In the rows, 128 means zero.
A single turn carries every row of the set below to another of its rows. Some are shown first; where does it send the rows asked next?
Tadur: [135 137 112 143 140 125 157 139 137 115 126 155 115 134 144 133 146]
neb: [119 105 122 107 120 116 153 142 147 158 122 169  84 129 133 117 113]
delik: [119 115 130 109 115 124 160 148 151 158 127 170  96 138 129 131 105]
fevo: [126 123 112 144 145 102 148 165 136 138 129 166  95 135 134 130 156]
sozi: [124 132 144 132 117 134 154 130 151 156 122 162 115 145 131 119 102]
gome: [112 124 127 148 140 114 165 119 140 132 122 143  91 127 143 141 164]
fet: [105 103 123 133 149 112 151 128 130 132 125 167  84 131 134 106 148]
Tukes: [129 133 145 130 118 139 158 126 145 145 122 153 113 126 140 129 103]
kuvo: [111 112 153 133 131 127 147 124 123 147 116 170 102 141 129 108 112]
koteb: [124 113 140 117 130 129 158 135 125 136 119 158  91 107 146 133 111]
Dinu: [111 125 134 162 131 120 164 130 143 155 116 136  88 128 133 149 153]
Sadif: [117 112 136 163 126 116 159 147 141 163 117 141  90 128 128 154 143]
dipu: [112 120 110 134 135 106 169 137 158 150 126 155  83 141 137 139 163]
savu: [130 143 146 139 119 130 159 128 142 142 131 160 127 152 134 122 124]
Lova: [110 107 144 130 126 120 142 120 130 150 118 167  96 140 127 102 113]
Negus: [103 122 128 153 138 109 159 120 147 148 122 157  95 156 128 123 164]
Vure: [119 109 128 108 126 120 157 151 144 161 122 176  88 139 132 119 111]
pebe: [107 102 115 125 147 109 155 136 136 136 126 170  81 131 133 109 148]
kal: [113 111 140 168 126 116 156 143 139 165 116 144  94 136 124 148 143]
Tum: [133 133 101 133 137 118 159 153 153 132 131 166 110 152 136 127 144]
duvob: [131 132 133 119 114 133 161 140 157 156 125 159 108 132 138 131 102]
vobe: [121 109 137 120 125 124 151 123 127 136 118 153  90 107 143 124 114]
Muki: [115 110 133 162 125 114 158 151 145 169 118 146  90 137 124 150 143]
mivo: [109 104 118 128 149 112 155 132 130 128 125 163  81 121 138 114 148]
bakod: [113 123 123 152 128 115 168 143 155 166 119 144  83 136 130 149 153]
Lizop: [126 136 119 150 140 123 150 136 139 126 126 165 119 159 133 116 145]
mevur: [106 124 134 164 130 116 161 133 147 165 117 145  90 148 123 138 153]
zaf: [110 118 154 132 120 131 149 125 132 147 122 168 108 147 124 117 106]
Vidan: [126 125 121 153 147 107 145 153 124 127 127 159 100 126 136 132 156]
Mot: [121 124 123 156 147 105 141 153 128 136 128 168 102 144 128 121 156]
rek: [135 141 129 122 115 124 165 146 157 152 136 164 118 151 136 130 123]
varo: [122 119 144 121 120 134 159 130 132 134 122 154 101 113 140 140 106]
nir: [139 144 136 128 118 130 167 135 144 135 133 152 120 129 145 139 123]

vobe moves to neb
delik moves to zaf
Vidan moves to fevo
Now find these:
fet moves to mivo
Muki moves to kal
koteb moves to Vure
dipu moves to Negus
mevur moves to Dinu
sozi moves to Tukes
Tadur moves to Tum
rek moves to savu

